In the rows, zero is written as 128.
A state moves one step at a time under one of 6 hidden systems, and each row is a state written as 20 numbers. Each run below is a few steps of one system.
K_955, path 1, 11 rows:
[[142 121 110 138 110  96  71 147 140  83 119 155 107 129 107  66 134 109
  101 188]
 [124 112 113 122  75 103 174 133  92 174 114 127 119 113 108 115  99 142
   51 166]
 [ 96 147 166 185  91 151 149 108 121 170  94 119 191 162 145 142 124 115
  140 127]
 [ 85 161 113 184 165 130 142 191 135 105 137 144 136 130 144  96 171 114
  165 143]
 [123 140  62 128 125 101 114 135 138 110 163  92 132  76 102 131 165 152
   70 111]
 [ 90  98 119 123  87 125 118  42  99 107 157 127 166 118  94 121 115 111
  124 122]
 [104 112 124 163 159 189 186 137  75 124 109 130 107 124  94 124  98  93
  171 125]
 [178 139  92 174 130 166  78 165 129 143  95 101 127 112 136 155 132 110
  151  85]
 [148 109  90  99  84  76  64 147 104 132 172 144 142 114 153  96 131 119
  166 124]
 [122  96 136  69 137 102 196 130  67 163 155 115 141 102 139 134 127 152
  135 113]
 [141 144 153 126 167 164 153  75 138 124  97 117 165 127 164 179 149 127
  171  71]]
K_592, path 2 (11 x 20):
[[143  90  92 110 154 129 145 135  90  93 168 157  78  90  84 117  73 129
  110 133]
 [193 118 133 104  58 125  93 115  83 162 132 146 122 111 111 133  67 120
  124 120]
 [175 139 128 113 122 101 117 161  56 146 113 143 161 100 156 108 142 110
  195 131]
 [142 159 106 140 144 105 177 110  86 128 155 112 190  72 133 141 145 176
  127 116]
 [127 142 149 166 128  78 108  80 144 116 163 145 194 146 146 148  98 164
  122 157]
 [136  79 143 154 208 116 134 111 118 109 121 110 131 165 149 149  86 138
  175 162]
 [175  96  86 138 153 145 119  79 137 111  79  64 110 117 113 156 107 140
  101 134]
 [155 121  50 114 101  81  82 114 158 121 101 143  98 120 159 121 130 115
  124 154]
 [106 107  70  73 107  98 183 126 123 174 135 126  98 120 175 132 124 143
  166 125]
 [116 139 140  97  68 141 152  62 134 176  96  97 172 135 161 141 153 142
  136 101]
 [ 85 164 136 148 148 126 127  95 157 106 102 135 165 145 161 128 187 104
  183 129]]
K_592, path 3 (11 x 20):
[[114 131  88 159 145 112 124 101 163 105  81 190 109 132 146 172 117  81
  102 144]
 [ 97 131  89 146 111 123 159 156 135 180 114 115  65 152 120 155  93 109
  154 169]
 [ 99 104 129 107  84 119 113 131 114 190  99  51 133 145 122 125 166 108
  106 132]
 [ 66 103 102 130 123 126 138 127 128 116 105 152 173 126 164  96 193  87
  111  99]
 [ 56 146  94 169 110 173 190 104 146 112 155 160 125 134 117 116 106 128
  135 112]
 [ 95 137 168 150  88 162  89 106 145 137 161  91 113 174  80 109 108 118
  167 146]
 [116  86 149 107 170 150  69 145 115  96 144  90 118 132  95 107 169  85
  153 100]
 [139 120  83 127 130 165 112 134 133  93 165 152 118  80 115 138 130 116
   96  51]
 [152 165 119 145  66 145  97 168 148 152 176 174 116 134 147 119  79 140
  154 102]
 [158 133 176 105 129 145 130 188 102 160 153  80 137 139 138  86 132 171
  181 120]
 [172 137 164 100 153 137 126 119 122  94 127 102 180  93 131  99 175 169
   84  92]]
K_236, path 4:
[[ 95 131 151 132  69 166 148  89 151 152 108 118 153 136 112 128 135 129
   51  93]
 [ 71 128 126 172 111 120 122 157 112 120 112 180 146 147 139  86 150  75
  153 161]
 [ 85 138 105 167 138 169 181 146 114 141 158 104  84 124  72 152  87 124
  138 132]
 [136 119 143 154  61 162  64  91 131 130 147 143 148 148 106 121  81 110
  110  99]
 [134 112 102 158 141 143  81 205 103 114 131 119 115 128 120  77 148  95
  166 129]
 [151 141  96 130 125 175 172 136  94 130 159 113 123  72 102 143 109 152
  112  66]
 [177 126 155 116  70 119  98 115  84 133 144 170 185 118 145  86 100 136
  152 118]
 [160 130 149 124 177 141 140 168  89 109 121  78 108 121  98  82 139 143
  175 167]
 [171 154 150 108 148 156 137  65 126  85 131 132 137  79  87 154 127 142
   95  91]
 [170 137 139 118 141  63  74 117  99 102 128 187 148 114 146 129 120  97
  172 160]
 [167 126 130 110 188 104 137 149 119 145 129  65  87 120 112 175 117 150
  148 152]]
K_334, path 5, 11 rows:
[[180 132 163 154 151 114 136 136  76 158  58 105 169 126 144 155 130 115
  136 156]
 [133 150 139 144 188  63 154 143 112 119 105 154 162 106 146 166 154 125
  106 167]
 [ 72 124 125 148 144  58 154 117 114 119 165 116 166 125 113 125 142 148
  101 189]
 [ 76  91 126 163 142 122 133  81 115 111 111  69 163 157 101 106 149 118
  130 171]
 [ 98 104  79 152 173 143 134 103 139  92  68  98 106 128 117 126 163  80
  132 148]
 [100 141  27 157 124 110 134 139 162 118 113 132  87 113 132 132 139 114
  110 154]
 [ 88 137  62 190  84 124 124 154 151 163 152 105 120 152 149 122 105 135
  159 149]
 [ 98 117 105 169 148 168 144 146 132 150 134 102 145 159 168 144 121 126
  215  94]
 [104 134  97 120 177 138 151 109 157  99 163 156 120 118 164 176 137 121
  180  64]
 [ 98 132 103  97 128 113 107 107 170  96 221 151  92 119 117 138 111 140
  148 100]
 [136  89 122  95  96 159  82 110 137 120 183  93 105 148 113  90 104 144
  162  97]]
K_955, path 6 (11 x 20):
[[ 66 100  89 113 149 156 152 113 147 117 143  69  78 138  98 115 152 120
  162 126]
 [105  94  92 105 127 167 102 111 149 136 102  94  79 130 106 158 148  73
  126  84]
 [104  91 105 108  87 144  89 137 130 150 141 166  87 146 136 141 103  65
  153  86]
 [114  94 146 102 124 144 125 194 113 179 175 142 107 145 144 147  95 121
  144  75]
 [138  97 168  92 152 151 107 156 136 142 157 125 159 144 178 131 143 142
  134  43]
 [146 122 142  69 151 144 140 128 149  84 157 175 129 117 168  90 142 157
  138  74]
 [174 152 151  67 122 162 152 102 155 106 151 133  97 106 116 120 110 181
  114  94]
 [178 159 205  85 106 159  94  96 142 122 117 121 105 141  99 116 118 133
  145 129]
 [168 150 196  91 131 120 111 163 118 133  87 162  80 133 110 108 133  97
  121 165]
 [166 166 173 113 108  89 118 162 131 163  96 173 125 120 141 160 123 120
   69 149]
 [121 164 188 151 117  71 123 134 135 141 152 178 173 147 144 141 112 138
  101 167]]
K_489, path 7 (11 x 20):
[[127 118 113  73 170 122 180  70 169  96 114 152 105 113 157 154 131 151
  101 106]
 [134 141 103  98 101 118 156  73 190 130 115 163  86 146 158 135  87 157
  119 145]
 [147 130 130  97 101 143 144 140 185 170  85 119  88 174 185 112 110 160
  135 134]
 [137 124 148 105 103 131 125 151 179 161  83 145 148 161 200 113 156 142
   88  96]
 [ 89 130 152 144 105 118 162 133 146 146 109 192 177 154 189 108 140 128
  101 119]
 [ 63 151 166 177 126 164 192 137 150 154 121 146 151 168 141 138 116 132
  118 125]
 [ 60 152 173 161 140 137 136 147 184 138 121 112 115 173 101 142 145 119
   74 151]
 [ 84 106 136 159 144 112 127 187 149 121 125 154  96 156 104 114 123 103
   52 170]
 [118 100 112 181 104 154 113 179 122 136 135 162 106 144  97 117  72 103
   71 127]
 [127 130 150 183  75 168  65 167 120 134 141 129 132 152  88  92 100 103
  131 130]
 [127 137 160 157 138 155  91 204  92 120 141 117 140 128  96  77 163  98
  150 122]]
K_411, path 8 (11 x 20):
[[116 157 105 144  67 116 111 160 154 176  90 102 130 158 164  94 154 128
  154 161]
 [ 60 163 114 126  69  92 111 130 153 162 171 111 143 129 115 125 168 125
  105 131]
 [ 38 127 164 133 144 107 124 104 124 127 156 126 129 152  95 152 156  75
  151 149]
 [ 96 130 137 152 164 141 104 133 135 142 111 139 120 140 133 205 145  55
  168  85]
 [131  86 134 133 140 121  60 143 135 122 166 172 150 139 158 160 108  99
  128  65]
 [109  63 117 118 148 139 142 155 127 126 175 154 124 163 166 102  82 143
  159 101]
 [116  93 127 131 123 205 179 130 139 150 126  87 123 152 142 113  98 165
  125  76]
 [138 133 172 121  91 199 108 121 147 112 105 111 142 144 120  61 147 135
  116  92]
 [131 187 133  96 101 161 128 158 154 101 142 154  75 110 108  64 157 129
  160 119]
 [129 165 150  77 135 131 137 129 139 116 176 128  68  91  62 144 134 133
  100 116]
 [158 115 201  75 187 111 132 114  97 111 114 139 108 115  95 156 131 107
  113 139]]
K_236, path 9, 11 rows:
[[116 110  84 129  63 121  90  85 159 116 116 175 143 144 170 102 117 103
  129 113]
 [ 99 128  70 114 117 122 148 184 121 154 131  94  72 127 127  94 142 126
  171 154]
 [111 137 142  89  65 174 149  94 131 160 147 107 125 111  96 137 138 136
   96  67]
 [104 135 180 123 103 128  96 150 114 126 135 182 160 148 148  81 157  84
  179 119]
 [104 151 142 144 180 167 171 179 120 120 171 116  82 127  89 134 118 136
  169 124]
 [149 130 162 124 103 154  96  84 147 104 179 163 140 129 109 137  71 145
   92  88]
 [158  90 126 122 153 109  70 192 119 101 136 159 105 145 142  78 120 109
  150 155]
 [174 126 100  95 159 161 172 154 120 132 121 108  77  89 117 142 110 156
   94  96]
 [185 149 150  94  66 107 115 108 116 145 109 181 164 110 162 115 116 139
   98 115]
 [142 144 162 120 151  90 146 189  93 142 104 112 114 130 125  87 155 133
  154 197]
 [130 154 176 122 157 149 172  89 129 126 112 109 127 106  79 177 131 138
   67 123]]
K_411, path 10:
[[111 100  88 141  93 178 125  76 157  96 103 134  90 136  96  97  94 110
   92 130]
 [159 119 139 109  81 150  77 141 133 144  99 112  61 154  96 100  97 102
  141 156]
 [150 135 151  58  82 108 105 178 106 190 137 105  94 117 128 117 152 126
  131 120]
 [110 144 183  67 116  90 162 126  84 165 167 142 161 104 132 134 158 135
  132 110]
 [115 179 174 144 173 131 173 102 108 120 140 151 175 114 131 171 136 130
  177 113]
 [157 162 126 181 191 140 102 117 164  81 134 129 156 115 142 170 130 143
  141 104]
 [144  90  78 139 178 114 103 124 169  63 134 139 118 126 151 108 123 145
   98 130]
 [120  68  68 112 118 137 167 113 144 123  99 132  81 140 137 101  86 141
   82 150]
 [148 109 145 125  59 157 140 117 121 178  72 102 104 155 114 107  83 130
   95 154]
 [145 165 176 117  67 118 100 171 114 184 107 106 134 147 129  89 152 128
  148 158]
 [ 91 193 143 108 108  84 139 165 123 154 174 123 144 100 125 122 188 135
  145 127]]
K_334, path 11:
[[178 135 108 117 120 133  47 102 174  89  98 105  87 136 122 108 134 122
  144 143]
 [173 128  87 108 101 117  99 200 134 140 115 115 104 116 168  77 148 146
  132 127]
 [138 147 113 112  62 112 153 139 128 185 112 145 173 131 207 112 133 154
  150 107]
 [100 180 196 111 133 124 160 128 144 158 125 147 138 159 166 138 149 130
  190 126]
 [108 162 172  79 170 126 149 120 141 124 164  85 125 109 103 160 183 145
  133  94]
 [ 96 107 149  98 115 111  72  96 160 118 161 106 138 127 102 151 164 111
   61  94]
 [108  54 151  91 115 127 100 145 141 143 105 120  84 175 121 107 118  96
   82 140]
 [170 104 111 113 119 160 168 125 152 156  58  96  88 147 147 125  93 160
   87 138]
 [160 182 139 182 127 147 133 153 187 125 101 142 136 149 157 125 113 166
   96 137]
 [ 93 155 156 161 137 142 172 200 124 132 163 154 158 131 137  89 146 153
  110 115]
 [ 71 126 152 135 109 163 193  95  94 139 148 151 171 117 115 129 130 116
  112  83]]
K_489, path 12:
[[141 112 122  68  96 129 102  86 166 113 160 126 112 148 153  83 116 162
  171 110]
 [143 116 146  60 147 164 149 131 152 115 115 132 108 141 180  89 151 149
  173  80]
 [127 164 147  69 116 138 157 101 179 117 136 175 133 111 170 125 159 153
  113  75]
 [104 158 173  82 111 110 185 105 160 142 137 181 120 147 159 110 119 162
  129 144]
 [122 136 188  99 146 152 178 131 168 161  95 142  95 168 152 160 108 145
  106 121]
 [134 149 175 125 123 110 105 132 193 137  94 174 114 162 155 153 126 123
   69 138]
 [135 138 147 165 124 112 150 179 147 145 103 185 132 162 168 108  92 143
   96 171]
 [135 140 162 186 102 175 151 160 142 163  95 123 158 158 138 123  99 148
   79 123]
 [102 147 179 180 101 136 110 141 136 135  89 127 163 164 111  99 151 102
   80 160]
 [ 85 136 135 190 147 138 163 189  99 130  95 144 131 130 106 110 148  89
   94 161]
 [ 91 149 114 183  97 140 128 160 110 149 141 128 130 111  74 155 120  94
   71 128]]

Which system made each of these runs?
path 13:
[[144 170  86 109 147  77 151 138 161 148  93 127  92 113 163 162 149 144
  131 163]
 [ 97 166 122 158 114  76 117 144 170 154 170  83 162 147 151 138 143 177
  125 159]]
  K_334
path 14 (2 x 20):
[[ 90 141 158 147  93 135 152 115  85 162  73 138 129 141  96 131 131  67
  136 168]
 [142 182 148 172  99 119  74 170 106 168 134 132 143 118 113 164 136  88
  166 127]]
  K_411
path 15, 2 rows:
[[112 126 170 170 188 154 106 136 171  87 150 146 114 156 102 160 104 121
   97 118]
 [142  95  92 160 155 110  95 153 156  95 147 186 112 135 150 144  83 121
   91 125]]
  K_236
path 16 (2 x 20):
[[ 98 165 146 124  69 174 132 112 121 121 152 182 117 126 107  91 123  97
  165 104]
 [148 165 150  99 105 174 123 140  93 142 141 120  84  97  75 136 130  91
  171  92]]
  K_334
path 17:
[[164 183  96  85  67 115 106 119 154 157 143  86 108  95 121 129 150 162
  133 116]
 [138 142 167 124  82 109  51 162 143 174 134 106 155 161 161 129 154 110
  156 107]]
  K_334
path 18 (2 x 20):
[[151 148 191  77 141 116 102 114 183 103 143 171 123 140 148 129 136 152
   93 110]
 [146 143 190  94 138 125 141 116 160 100 147 168  98 140 106 106 101 162
   83 153]]
  K_955
path 19, 2 rows:
[[120 143  97 160 139  91  99 125 164  68 145 193 147 116 140 112 134 129
   83 146]
 [ 93 101  78 159 152 112 154 139 153 114 137 137  69 147 109 130  74 130
  111 186]]
  K_411
path 20:
[[ 83 155 175  93 105 124 145 116 196 160 147 111  95 156 114 144 141 151
   81 130]
 [ 61 115 176 115 131 110 104 142 171 125 128 182 121 172 135 128 157  82
   86 128]]
  K_236
path 21, 2 rows:
[[107  73 133 169 136  98 145 165 122 165 109 129 151 179 164 120  88 140
   96 171]
 [112  99 102 175 131 171 178 134 152 136  65  86 127 150 131 103 118 143
   70 145]]
  K_236
path 22, 2 rows:
[[122 110 176 148 176  91 143 126  99 159  93  78 173 143 134 172 151 123
  115 156]
 [110 100  98 185 175 105 141 109 140 103  82 130 160 132 139 156 143 112
   66 151]]
  K_592
path 23 (2 x 20):
[[161 148 108  98 108 125 125  90 129 140  55 101 152  92 146 150 182 115
   92 104]
 [104 161 147 132 110  67  90 167 161 151 108 166 108 151 143 136 157  91
  103 177]]
  K_334
path 24 (2 x 20):
[[182 124 143 161 177 118  87 162 113 122  69 121 114 142 134 141 116  96
  155 166]
 [166 117  71 127 111  84 113 183 117 156 131 133 136  96 169 131 127 143
   90 116]]
  K_411
path 25 (2 x 20):
[[140 150 133 154 169 135 102 153 124  62 124 152 155  90 114 100 182 112
   96 109]
 [119 158 106 144 102 117 178 124  83 108 169 166 142  80  86  88 109 148
  110 152]]
  K_489
path 26 (2 x 20):
[[ 90 120 160 108 163 122  96 139 148 115 158  81  94 128  61 143 165 116
   78 130]
 [112  96 155  85 170 117 135 136  97 116  80 171 105 124 129 139 164  53
  123 120]]
  K_411
path 27, 2 rows:
[[ 95 124 107 118 125 188 147 125 161  89 134 124  89 142 123  53 139 137
  159 111]
 [138 144 110  87  86 181 126 144 147 136 118  90  65 106  90 106 149 128
  101  91]]
  K_955
path 28, 2 rows:
[[116 153 100 178 181 139 179 174 163 123 105 107 102 146 148 122 128 163
  132 163]
 [105 134 103 138  85 115 147  81 162 123 148 133 141 120 110 131 102 163
   34 137]]
  K_236
path 29, 2 rows:
[[ 95 153  87 111 138 169 152 152 171  99 165 120 100 107 133 101 174 142
  139  70]
 [111 163 150  99  77 162 109 121 189 132 184 140 111 142 121 118 120 158
  113  81]]
  K_592
path 30:
[[122 127 155  74 130  88 186  60 107 150 122 134 155 110 142 170 130 152
  109 128]
 [116 123 178 121 143 100 120  84 144 137  85 123 142 178 157 138 135 116
  171 176]]
  K_236
path 31, 2 rows:
[[123 121  59 148 133  70 128 130 140 113 150  97 133 101 122 125 136 165
   63 161]
 [ 84  95 106 149  95 117 147  45 120 127 128  95 170 145 113 122 111 134
  110 154]]
  K_955
path 32 (2 x 20):
[[159 137  76 126  84 154 125  62 136 138  52  99 130 111 141 138 136 119
  131 120]
 [ 95 168  63 125 105  82 118 115 149 127 129 133 118 120 155 119 170 115
  181 161]]
  K_592
path 33, 2 rows:
[[ 80 158 135  94 142  82 118 172 162 150 160 110 123 126 147 136 204 124
  135 118]
 [ 69 119 136  83 156  91 129  86 149 105 165 147 134 109 117 162 175 107
   85  96]]
  K_955
path 34:
[[138 147 160  91 133 106 118 128 108 133  67 111 128 105 113 129 205  89
  102 145]
 [133 175 117 115 106  72 127 127  98 134 124 213 136  85 141 157 139  85
  129 138]]
  K_411
